In the data rows, 128 means zero.
Here are some points:
[162 161  97  87 154 179 111  86 117  78  91 106 189 128 157  95 126 193
 136  86 137 161 111 120  85 126  53 145 177 116  52 201 119 153]
[ 69 170 134  77  69 162 162  94 103 128  79 174  83 128  65 178  63 159
 136  94  78 178 125 111 143 103 103 145 155  84 103 123 178  78]
[128  86  51 137 128 111  52 153 155 178 175 117 142 195 186 103 122  89
  53 119 153  86  89 154 106 208 178 128  95 205 162 137  77 111]
[111  94  59 149 120 120  69 136 161 187 183 112 165 187 193  86 110  80
  44 128 162  94  78 171 111 199 170 120 113 197 170 143  77 120]
[179  94 138 177 162  86 179 111 134  86 150  70 103 103 166  61 201  86
 128 162 195  78  88 214  81 127 153  43 100 110 179  75 153 195]
[171 128 134 180 145 120 153 111  97 145 100  83 104 136 138  61 120 146
  95 179 170 136  83 222 108 115 103  43 141 110 111 111 145 195]
[128 128 169 130 145 145 153 170  95 187 107 206  91 119  89 162 113 138
 136 170 145 128 187 137 211  92 187 128 171  78 145  84  77 128]
[171 161 111 104 170 162 136  94 140  69 109  94 168 111 152  95 133 181
 136  86 153 169 120 111  92 114  70 128 162 122  69 191 136 161]
[128 178 161  61 128 162 179  77  98  78  70 128 134  94  85 145 160 159
 128 128 128 161 112 128 105  98  95  94 123  99 128 103 204 120]
[188  94 131 169 170  94 162 119 121  86 137  75  92 111 161  69 199  93
 136 162 195  69  93 196  72 134 161  52  94 111 170  57 136 187]
[204  94 136 181 187 111 153 145 100 111  97  90  46 136 109  95 168 142
 145 145 170 136 115 171 107 120 128  43  87 136 111  62 136 195]
[120  86  60 143 137 111  60 153 162 178 176 113 144 187 181 103 124  84
  61 119 153  94  96 154 106 203 178 128  95 206 162 129  86 120]
[128  77  44 125 145 128  43 153 142 170 170 122 128 204 179 103 133  94
  69 111 145  78  95 145  99 211 178 137  88 210 153 128  60 103]
Then 12 other points, each followed by its number:
[171 161 122 126 170 154 153  94 156  78 119  88 169 111 153 103 133 173
 145  77 162 178 124 111 104 109  70 120 168 122  77 194 145 178] 0
[128 178 165  62 128 162 179  77 105  78  79 125 131  94  83 153 163 156
 128 119 128 161 116 120 104  95  95  94 113  99 128  95 212 111] 1
[128  86  69 158 137 111  77 153 185 170 187 104 137 179 184 103 133  77
  61 111 162  94  97 145 116 195 178 120  83 204 179 131  94 128] 2
[ 95 145 155 119  95 137 111 153 119 145 140 201 114  69 102 178 125 125
 120 162 111 128 158 111 168 104 153 205  79  87 111 145  94  61] 3
[103  19 184 176  78   1 119 195 128 195 166 129 179 153 139 120  27  67
 161 212  19  53 170 128 211 118 145 154 181 138 136 131  69 136] 4
[ 69 161 148  92  78 154 170  94 122 128  88 162  70 111  59 187  72 146
 145  86  86 186 133  94 153  95 111 137 153  91 119 117 187  86] 5
[103 145 162 134 103 137 103 162 134 136 143 191 101  60  90 187 137 118
 128 153 120 128 166  94 175  97 161 196  69  96 128 140 111  78] 6
[179 153 115 119 179 162 153 103 153  69 113  89 161 111 148 111 143 176
 153  77 153 178 128 102 100 113  70 128 159 130  77 178 145 178] 7
[120 136 191 164 128 128 196 153 146 187 129 184 104 103  96 153 100 117
 120 179 170 153 175 145 232  74 178 103 186  74 170  98 102 145] 8
[162 170 122 128 154 154 162  86 170  86 122  84 192 103 162  95 122 170
 128  94 170 178 113 120 105 107  53 120 188 110  86 207 153 178] 9
[128 178 165  60 137 154 187  77  97  78  76 131 135  94  85 153 162 157
 120 128 128 161 111 120 103  96 103  94 111 105 128  97 204 120] 10
[ 78 111 196 178  53  69  77 204  93 153 169 141 200  60 139 153 122  69
 195 187  86  69 224  60 183  76 136 179  96 125 153 169 145 111] 11
Which of these numbered points is nearest to each point below, looking only along the 2 directions in which the first points spread most? Its number follows each.
[128 128 168 124 137 145 153 162 103 178 106 205  94 119  83 162 110 138
 145 170 145 136 185 137 211  91 187 128 169  78 136  92  86 128] > 0
[137 170 154  46 137 170 170  86  82  69  69 132 131  94  75 162 164 164
 128 119 120 153 120 111  92  99 103 103 106 104 119  87 195 111] > 1
[ 86 153 138 104  86 145  69 145  93 145 126 212 115  86 104 170 123 137
 111 170  95 111 153 111 157 113 145 213  90  84  94 157  77  44] > 3
[171 161 117 118 162 162 145  94 151  78 117  93 173 111 153 103 128 180
 145  86 153 178 120 111 103 110  61 128 170 121  77 192 136 170] > 9
[145 161 155  41 154 170 153  86  86  61  63 138 109 103  68 170 185 166
 145 111 120 153 130  94  95 103 111 103  90 114 119  80 187 103] > 1
[ 95 145 169 144  95 128 128 153 142 136 150 187 103  52  98 187 129 113
 128 153 120 136 162 102 181  90 153 188  75  89 136 142 111  78] > 6
[ 78 161 139  85  78 162 162 103 103 120  81 175  68 128  55 187  73 153
 145  86  78 178 135  85 145 104 111 145 140  91 111 111 178  78] > 5
[137  77  56 140 154 111  60 162 159 161 175 112 125 187 174 111 137  85
  69 103 153  94 100 137 105 206 187 128  70 213 162 115  77 111] > 2
[137 170 163  60 137 162 179  77 112  78  79 130 127  94  85 162 164 159
 128 119 128 161 119 120 102  95 103  94 110 100 128  90 204 120] > 10
[ 78 161 138  80  78 162 162 103 110 120  81 171  61 128  53 195  80 156
 145  86  78 178 137  94 146 100 111 137 149  90 111 113 187  78] > 5
[120  86  64 157 137 103  77 145 181 178 187 105 142 179 185 103 124  73
  61 119 170 103  90 154 117 196 170 111  87 205 179 131  86 128] > 2
[120 128 165 128 145 145 153 170 104 178 110 205  87 119  83 170 116 136
 145 162 145 128 185 128 214  90 187 137 172  82 136  84  86 128] > 0
[111  27 178 179  86  10 111 187 123 203 161 133 174 153 142 128  38  71
 161 212  19  53 165 137 209 121 153 162 184 141 128 125  60 145] > 4
[128 178 178  83 128 154 196  77 121  78  85 116 135  77  81 153 164 147
 120 128 137 178 108 128 113  88  95  86 120 100 145  92 220 128] > 10
[120  86  72 163 137 103  77 145 185 178 187 112 150 179 186 103 127  76
  53 119 162 103  83 154 119 195 170 120  95 203 179 139  86 128] > 2
[ 95 145 174 153  95 128 128 153 158 145 153 184 108  52  97 178 124 111
 128 162 128 136 163 102 180  90 153 179  78  91 145 152 119  78] > 6
[120  94  60 141 128 111  69 145 174 178 181 111 159 187 193  86 110  81
  44 128 162  94  79 171 112 201 161 120 114 198 170 146  86 120] > 2
[103  19 187 184  86   1 119 187 130 203 168 130 178 153 145 120  29  62
 145 212  28  61 166 137 212 114 145 154 187 139 145 132  69 145] > 4
[ 69 161 137  70  69 170 153  94  96 128  79 173  78 119  62 178  67 157
 136  94  78 178 130 102 142 105 103 145 152  90 103 129 178  69] > 5
[ 61 170 141  76  53 162 170  94 109 128  83 173  92 128  67 178  55 156
 120 103  78 178 119 120 142 102  95 145 167  82 111 136 178  78] > 5
[ 69 119 205 189  44  69 103 204  99 153 170 138 209  60 145 145 120  69
 186 195  95  78 219  68 191  70 136 171 112 126 162 176 153 120] > 11
[171 153 117 114 170 162 153  94 153  69 117  91 160 111 148 103 134 176
 145  69 153 178 128 102 101 114  61 137 166 123  86 184 136 170] > 9
